In the rows, 128 means zero.
Families of rows that turns and mirrors carry onto each other, the same ones carrying the whole set onto itself: the rest of each named row's family, in list order:
3 families of 6 rows:
J: [129 135 123 110  99 146 142  99 148 138 132 120 123 118 135 120 132  91
 133 151 118 132 126 132 108 110 141]
Q: [143 131 143  92  98 129 154 108 138 137 135 145 142 127 136 127 115 104
 147 155 135 145 113 124 114 123 142]
F: [123 134 167 153 124 133  83 125 172 111 129 141 128 148 122 127 138 143
 148  87 136 111 104 150  99 137 118]
E: [142 142 154 115 100 138 150  99 139 129 127 133 135 115 138 127 131 104
 135 164 120 131 117 133 101 106 129]
T: [145 131 139  91 110 146 143 102 127 141 141 139 133 130 149 131 119 116
 154 160 140 127 111 126 102 125 140]
V: [129 125 146 160 123 124 102 145 167 104 118 139 129 152 123 113 131 138
 120  86 138 108 108 156  92 135 145]
X: [128 136 157 133 132 127  82 142 161 117 140 152 135 167 123 113 138 143
 150  92 150 121 105 144 112 149 131]
U: [127 116 138 150 119 120 106 151 166 110 122 143 133 153 124 117 121 139
 136  81 151 114 110 154  92 142 153]
Z: [135 138 127  99 103 131 150 103 135 136 132 123 127 125 136 113 120  93
 129 150 122 135 120 131 103 115 147]
W: [140 132 150 108 103 154 139  83 142 135 130 131 128 116 143 142 122 114
 142 155 122 118 108 128 101 115 126]
G: [136 133 159 161 131 137  81 142 174 105 128 144 135 141 124 117 142 141
 135  92 138 115 122 148 102 123 131]
L: [135 133 138 108  96 156 138 106 158 139 136 143 138 123 134 132 141  99
 143 162 125 139 121 123 129 116 134]
C: [141 137 142  96 110 162 129  94 146 140 140 143 133 136 139 130 133 111
 135 161 125 126 108 118 129 126 133]
P: [130 131 122  96  98 140 144 101 150 141 134 129 127 127 131 119 122  90
 133 145 122 139 121 126 120 122 148]
A: [129 132 162 143 130 116  95 140 148 113 134 141 131 151 131 120 128 148
 164  90 154 115 108 154  79 139 128]
S: [143 130 165 148 130 110  97 142 156 102 126 145 138 142 126 116 114 145
 140  83 147 120 113 150  85 128 137]
D: [126 122 134 156 124 133  96 155 171 111 126 143 131 157 124 112 140 136
 130  89 147 112 116 152 103 139 150]
N: [136 121 148 140 128 127  86 153 172 113 136 155 141 151 123 118 125 142
 151  83 155 129 120 141 112 139 144]

Which other rows belong to the same family as G? Q, E, L, S, N
Which other rows belong to the same family as D? J, V, U, Z, P

Families of rows that turns and mirrors carry onto each other, the same ones carrying the whole set onto itself: the rest of each named row's family, in list order:
3 families of 6 rows:
radu: [139 105 156 120 101 128 135  99 141 106 126 139 111 115  96 173 132 118
 130 113]
sez: [114 125 106 135 121 137 100 131 166 153 117 141 113 132 104 145 151 122
 132 135]
kuvi: [147 110 144 109 103 136 131 107 139 100 113 130 112 109  96 159 159 115
 127 117]
raso: [100 126 149 150 121 135 133 128 107 123 123 130 128 150 135 119 133 132
 131 106]
segub: [126 125 129 104 122  82 115 113 163 118 111 140 122 138 110 166 139  99
 143 142]
bes: [112 116 130 130 129 140  93 135 140 118  96 138 118 131 136 106 120  92
 152 142]
ponuf: [103 122 117 154 124 141 109 112 167 150 119 143 105 137 111 147 132 116
 131 148]
roge: [ 98 132 148 111 119 116 141 140 110 101  98 121 133 128 112 151 142 124
 146  98]
sumon: [142 113 149 122 105 110 133  98 130 109 139 129 109 133 107 174 121 113
 136 105]
tomi: [125 133 148 106 129 101 117 107 160 125 123 147 135 147 113 165 146 110
 142 157]
poki: [112 119 122 159 125 141 111  97 156 139 122 130 101 142 118 144 137  95
 145 150]
fena: [128 130 124 112 116  97 109 119 168 111 115 130 118 137 103 171 122  88
 149 124]
zat: [126 137 124 121 117 136 125 136 125 106 112 129 115 140 134 108 125 132
 101 111]
rekev: [108 129 147 140 117 137 136 127 120 108 116 136 124 143 136 112 120 137
 107 110]
Nubip: [ 98 132 121 140 130 150 106 131 141 112  90 121 113 132 129 116 126  88
 151 138]
nofu: [109 131 149  95 131 135 141 115  96 111 106 128 108 119 120 157 127 136
 144 135]
katad: [102 120 143 100 125 118 138 133  96 109  94 126 114 115 117 149 136 130
 147 113]
Doda: [121 123 144 121 131 151  90 132 134 124 117 147 124 136 137 116 105 107
 152 143]

Which other rows belong to the same family as raso? roge, sumon, poki, fena, Nubip
Which other rows belong to the same family as bes? radu, segub, ponuf, rekev, katad

Families of rows that turns and mirrors carry onto each other, the same ones carrying the whole set onto itself: the rest of each named row's family, in list order:
10 families of 3 rows:
bute: [ 90 134 111 112 134 121 144 128 143 122]
vaneg: [120 101 153 118 109 139 166 133 118 115]
Mevaz: [116 130 146 117  89 127 130 134  92 142]
parit: [ 97 138 148 119 125 115 141 154 131 127]
Rugob: [134 146 128 131 129 140 139 148 141 150]
Pivo: [132 132 112 112 119 144 166 132 114  99]
Murud: [113  85 120 126 101 139 150 123 109 115]
fop: [101 138 112 112 110 108 145 131 149 123]
dera: [114 137 113 119 101 129 130 112 107 162]
zega: [ 83 135 123 134 128 124 120 139 127 123]
Fovon: [128 123 127 114  97 153 103 130 118 119]
kudif: [ 92 127 112 113 140 131 121 150 122 131]
gelo: [113  97 135 143 126 148 161 123 133 127]
gemod: [140 110 138 114 117 159 141 116 139 116]
detis: [120 119 109 116 111 144 136 128  83 149]
dimu: [124 132 116 119  82 120 136 116 123 154]
Fusi: [106 120 120 135 100 124 116 137 107 158]
Pilut: [141 151 124 116 105 140 133 119 107 148]
gop: [121 101 132 136  97 158 158 121 140 129]
romik: [ 96 120 116 133 134 115 158 149 134 129]
Kabo: [120  90 125 120 136 155 154 134 126 132]
kib: [113 153 120 107 133 130 134 135 137 108]
galod: [118  91 126 116 109 151 149 104 133 127]
Roni: [ 86 138 117 126 114 130 136 141 148 111]
bab: [123 145 132 122 129 143 147 166 124 115]
Vasa: [112 147 111 132  84 135 143 125 103 146]
Koti: [134 141 136 125 105 151 123 156 104 136]
Viz: [136 116 137 119 109 162 144 149 111 105]
kevob: [113 127 117 135  98 136 142 116  84 139]
pogep: [123  99 125 115  94 134 152 113 147 120]

Which other rows belong to the same family as Rugob? Pivo, Fovon
Which other rows belong to the same family as Roni? gop, Vasa
Which other rows belong to the same family as bab? Koti, Viz
Which other rows belong to the same family as kevob? zega, gelo
Which other rows belong to the same family as gemod? Pilut, kib
Which other rows belong to the same family as detis? kudif, Kabo

